One vector is turned by the same rotation once a tick. Each row is the vector after some number of ticks, and that number follows the row.
The counts run from 0 to 258.
[178  98 145 137  76 144 109 107 135  95 131 153  74 112 149 152 130 184
  94 149 155 101 139 138 130  74 151 149 111 136 155 163 107 130 106 151
 132 153 107 143 128 145 130 122 130 122  96 155 108 131  88 129 164 139
 143 153 140  90  81 168 106 137 145 158 122 143 105 139 185 142 117 165
  86 173 138 119 146 163 124 114 122]  202
[179 130 121 133  42 131 102 142 136 108 105 160  71 122 151 144 138 176
  92 126 130 111 159 131 132 106 136 153  91 174 112 174 130  94 104 147
  99 109 150 101 121 139 146 120 166 108 109 121 107  82 115 130 154 152
 121 138 160 104  66 154 108 138 155 152 130 110 117 131 162 128 108 193
 120 160 114 114 120 161 115 119  93]  109
[169 101 158 142  55 137  90 119 167  98 123 161  87 126 160 127 143 196
  94 100 144  88 146 146 123  94 144 138 109 143 128 183 115 128 121 124
 122 148 121 135 136 132 145 123 139 123  94 134 110  95 110 144 144 158
 146 157 128  81  84 159 107 142 123 161 125 113 117 119 189 130 125 166
  79 155 121  92 131 150 124 115 112]  13
[164 112 110 151  72 151 114 113 107 111 133 177  87 102 115 154 138 161
  96 147 161 132 144 163 144  93 147 148  93 162 145 175 122 123 100 146
 107 127 125 103 117 151 146 114 150 122 115 145 112 109  89 126 159 124
 149 143 149 111  75 175 101 138 165 137 112 136 105 144 166 127 101 176
 107 156 135 100 164 174  92 149  91]  125
[155 100 124 144  76 139 132 102 139 114 155 173  91 124 139 152 137 169
 101 148 152 112 126 154 135  90 147 155  96 163 120 183 134 120  86 136
 129 133 128 113  94 164 144 121 147 124 108 158 134 114  96 120 177 124
 151 140 138 114  62 178 116 128 161 142 125 114 105 143 153 130  83 180
 114 156 134 114 166 182  91 146  98]  0
[164 108 149 149  72 130 119 116 169 111 127 142  73 122 160 133 125 192
  96 116 157  88 143 153 111  90 158 148  90 141 120 182 114 138 127 133
 121 136 114 135 110 120 143 137 146 118  93 143 110 125  86 149 140 161
 170 162 135 103  80 153 100 123 139 162 130 130 100 118 169 150 109 149
  79 161 116  97 155 143 125 121  99]  225
[161 131 118 154  63 123 130 130 136 124 108 165  71 106 129 148 120 175
 104 143 139 113 166 159 115 105 145 156  88 175 103 178 123 105 106 149
 100 111 146  91  94 132 141 132 166 113 122 127 116 113  86 141 154 156
 153 133 163 120  73 161 104 126 155 150 124 122 106 130 155 134 102 173
 112 162 115 105 153 148 106 142  85]  254
[159 101 154 148  50 131 116 130 165 113 126 151  73 118 149 134 126 208
 103 113 142  94 147 149 123 103 154 140  90 144 117 180 137 128 117 136
 116 141 116 119 119 135 148 139 154 109  85 126 110 117  97 132 140 164
 160 161 130  99  85 154 105 129 142 172 125 115 105 134 154 147 117 161
  69 155 117  92 142 149 130 116  95]  81
[179 105 134 138  54 134 118 118 151 113 111 165  77  99 164 155 131 177
 101 157 133 104 169 127 109  90 143 151 120 163 129 159 108 116  99 163
 127 135 122 120 111 145 138 122 143 124 111 138 110 116  93 122 169 159
 134 128 164  87  74 161 117 148 144 157 128 125 122 142 183 135 121 174
  92 172 126 124 129 159 105 111 115]  175
[162 106 121 137  68 158  77 133 113  89 127 189  95 134 121 142 152 158
  83 111 146 107 146 148 142 111 129 151 100 176 125 169 102 101 103 137
 118 143 159 104 131 135 138 124 150 110 119 133 106  82 125 164 156 126
 135 138 155  96  78 169 110 137 150 133 118 105 104 144 180 134 116 181
 116 165 145 103 135 169 103 146 126]  48
[156 100 132 140  64 161  97 132 129  92 132 185  87 136 120 142 136 162
  89 122 149  81 153 138 133 118 134 147  96 173 120 164  94 108  98 147
 137 162 147 105 113 138 134 137 155 106 109 144 107 119 120 172 154 146
 155 140 148 102  92 160 105 126 149 143 126 107 102 156 169 146 124 170
  88 175 147  96 135 162 109 137 136]  47
[160 127 118 130  82 101 119 100 137 116 128 158  76 120 114 134 141 194
  96 124 131 117 150 145 114  79 148 163 112 158 124 199 107 110 104 130
 105 128 135 118 110 139 129 136 152 113 114 150 119 109  79 139 140 150
 121 156 124 118  63 189 115 125 148 118 116 118  98 125 177 123 125 185
 124 169 120 112 167 137 119 138 105]  140
[168 104 152 137  80 152  99 113 144  86 134 166  80 126 154 145 126 168
  92 138 169  93 134 147 127  75 145 154 100 143 145 164 100 129 107 146
 134 160 119 146 124 131 129 119 130 115  99 159 102 129  92 148 171 131
 149 146 149  92  85 175 102 134 143 160 128 144 103 127 181 150 117 156
  87 174 146 122 135 166 127 127 126]  96
[165 108 112 144  61 151 109 117 111 113 128 186  90  96 116 157 144 154
  92 140 148 125 160 152 132 102 139 149  96 177 131 175 112 114  93 145
 110 127 134  96 110 150 146 120 147 133 128 143 116  99 102 135 162 125
 146 134 159 104  77 164 107 144 163 136 116 117 116 149 177 124 102 182
 117 158 143  97 155 172  84 150 100]  87
[165 112 136 142  84 139 111  93 127 106 139 179  82 101 129 139 126 172
 103 155 156 114 141 171 138  72 151 152  98 154 142 181 108 124 108 146
 116 138 123 124 110 135 131 117 136 117 116 152 109 129  69 136 165 134
 145 133 146 104  75 180 103 134 151 144 112 153  85 121 167 135 103 163
 102 170 136 118 169 163 113 147 101]  57
[169 106 130 140  70 128 115 131 151 106 126 136  69 129 133 144 140 203
  90 109 158 107 140 129 113  89 155 151 100 141 136 174 110 129 106 132
 120 144 109 131 130 144 140 137 145 126  86 151 114 126  91 145 133 159
 147 183 117 106  85 166  93 119 144 151 130 125 113 147 186 150 129 167
  81 167 129  89 150 146 126 105 106]  100
[169 131 125 132  71 116  92 129 140 104 120 146  69 135 130 132 143 200
  83 101 136 109 142 135 123  90 143 159 101 152 126 187 108 100 107 129
 100 127 145 129 135 133 132 137 155 107 100 142 110  93 100 146 131 153
 118 170 126 106  71 173 104 128 141 131 125 119  97 127 184 134 134 186
 116 172 118 100 140 135 144 120 112]  139
[161 102 138 147  62 138 108 104 127 112 143 181  92 104 135 139 143 177
 101 129 135 118 140 170 145  94 145 137  97 160 124 189 147 122 103 135
 103 126 123 108 117 149 150 109 154 124 114 135 124  88 101 108 161 125
 142 134 140  95  72 169 117 147 147 152 109 111 109 127 160 116  96 180
 107 145 121  97 152 173  90 151  83]  250
[172 107 138 132  70 128  95  91 136 109 135 186  97 109 137 134 151 173
  90 132 124 113 153 151 120  86 135 154 128 161 136 186 107 112 103 130
 119 137 128 126 126 145 139 107 137 131 126 145 119  85  99 129 162 138
 120 133 153  86  69 177 123 158 137 130 107 114 119 124 194 110 117 186
 120 163 130 109 145 163  96 148 109]  11
[177 103 116 151  68 138 121 123 146 120 115 154  87 105 150 160 142 165
  96 129 153 115 165 137 102 105 149 154 109 171 130 165  96 127  97 148
 129 133 120 114 105 148 149 123 138 154 116 152 116 107 105 138 162 145
 161 145 161  98  79 155 104 139 150 144 133 114 143 148 198 128 108 170
  97 157 133  95 148 161  80 126 106]  194
[164  97 159 143  58 148  88 123 149 105 135 162  85 124 148 131 145 190
  89  97 153  94 130 160 141  93 143 140  98 144 130 176 136 132 123 122
 116 145 118 133 139 140 155 120 146 117  89 130 105  91 115 136 144 139
 149 165 122  87  81 161 108 142 138 163 114 114 107 118 178 133 110 166
  80 149 123  86 132 164 120 128  95]  184
[164 132 132 137  84 133  92 111 139  95 132 171  84 137 147 131 129 167
  91 128 150 101 133 157 129  83 139 160  87 168 114 188  95 104 121 129
 112 123 160 131 114 113 131 120 148 106 124 154 115  94  96 159 165 126
 128 127 163 121  69 180 105 132 146 137 128 138  88 114 178 127  92 169
 139 169 126 132 142 154 123 146 106]  94
[182 108 148 126  54 153  82 132 137  86 115 158  77 130 155 138 145 182
  83 120 143 102 143 129 138  86 129 150 103 149 141 162 113 111 116 144
 118 145 137 134 147 139 138 113 139 106  95 135  99  92 116 140 157 142
 121 154 148  86  77 163 106 149 138 158 125 131 109 135 187 140 126 182
  94 172 133 114 112 160 134 110 121]  241
[157 106 118 147  64 130 127 140 152 112 121 135  78 128 135 149 140 188
  92 101 158 110 138 135 113 106 154 143  89 154 129 176 116 135 104 128
 118 141 117 116 113 148 147 139 154 130  89 148 117 119 107 148 130 155
 172 182 125 112  82 161  95 113 153 149 130 118 120 153 174 156 116 167
  82 153 128  79 154 150 111 116  99]  62
[175 120 107 145  64 150 109 126 116 110 118 169  89 108 131 151 148 154
  88 125 151 130 157 144 123 103 136 148 100 174 134 170 105 112  98 140
 110 122 135 101 117 150 149 116 148 136 128 144 112  86 111 135 159 123
 143 141 162 105  72 171 103 141 160 132 119 123 131 143 191 123  99 180
 119 153 132 102 144 172  83 146  98]  193
[161  80 139 146  59 152 125 121 144  99 145 164  84 130 156 154 134 173
 103 138 156  92 128 142 133 100 145 144  91 154 128 162 129 129  92 143
 140 148 115 122 108 156 144 124 144 123  93 150 120 121 110 132 179 134
 159 147 140  98  79 162 112 131 157 166 135 110 114 151 158 145  95 174
  84 157 143 109 139 183 101 122 110]  1
[157 107 126 139  79 132 121 109 136 102 127 180  85 117 122 150 130 179
  92 144 134  88 166 138 109  98 143 162 121 173 122 176  78 103  91 154
 136 153 143 111  96 143 123 139 142 118 124 154 120 126  90 159 161 155
 142 130 155 107  73 170 115 129 142 120 124 113 105 151 175 136 125 175
 109 185 146 115 157 151 105 142 137]  8
[146  89 141 142  68 144 116 122 151  94 153 168  88 157 134 139 135 182
  95 108 155  82 116 147 139 111 143 150  88 153 119 178 123 121  93 126
 136 152 136 120 108 150 144 141 152 105  89 151 122 116 116 153 156 134
 160 159 115 115  71 175 114 117 148 145 129  95  90 147 155 151 102 170
  95 159 143  96 148 167 115 130 115]  104
[160 132 112 127  70 117 110 124 125 104 117 172  80 122 116 144 135 171
  93 129 134 102 161 136 118  97 138 166 102 177 107 184  96  86  96 147
 110 125 160  98 101 137 125 133 160 102 130 141 118 104  97 152 155 149
 122 130 159 120  70 175 115 129 149 117 127 113 101 138 165 129 116 186
 131 175 126 116 150 142 115 144 118]  7
[156  83 155 141  75 145  99  97 146  94 153 177  92 125 139 134 142 189
  89 116 146  85 134 152 133  92 142 143 119 145 138 180 107 135 101 129
 140 171 111 140 121 146 135 125 134 119  99 151 122 119 100 139 159 143
 150 147 125  85  79 172 115 139 133 153 118 112 100 136 183 133 123 166
  82 165 143 101 150 166 110 135 130]  77
[163 115 146 149  78 127 112 106 172 110 122 159  78 120 157 132 116 187
 100 120 152  88 157 157 104  88 153 150 102 154 110 189  92 127 123 137
 130 148 126 134 103 112 130 142 140 117 106 148 116 127  79 162 150 169
 160 140 149 103  81 159 101 130 136 157 125 125 103 111 176 141 111 151
  89 173 124 111 153 139 125 129 112]  54
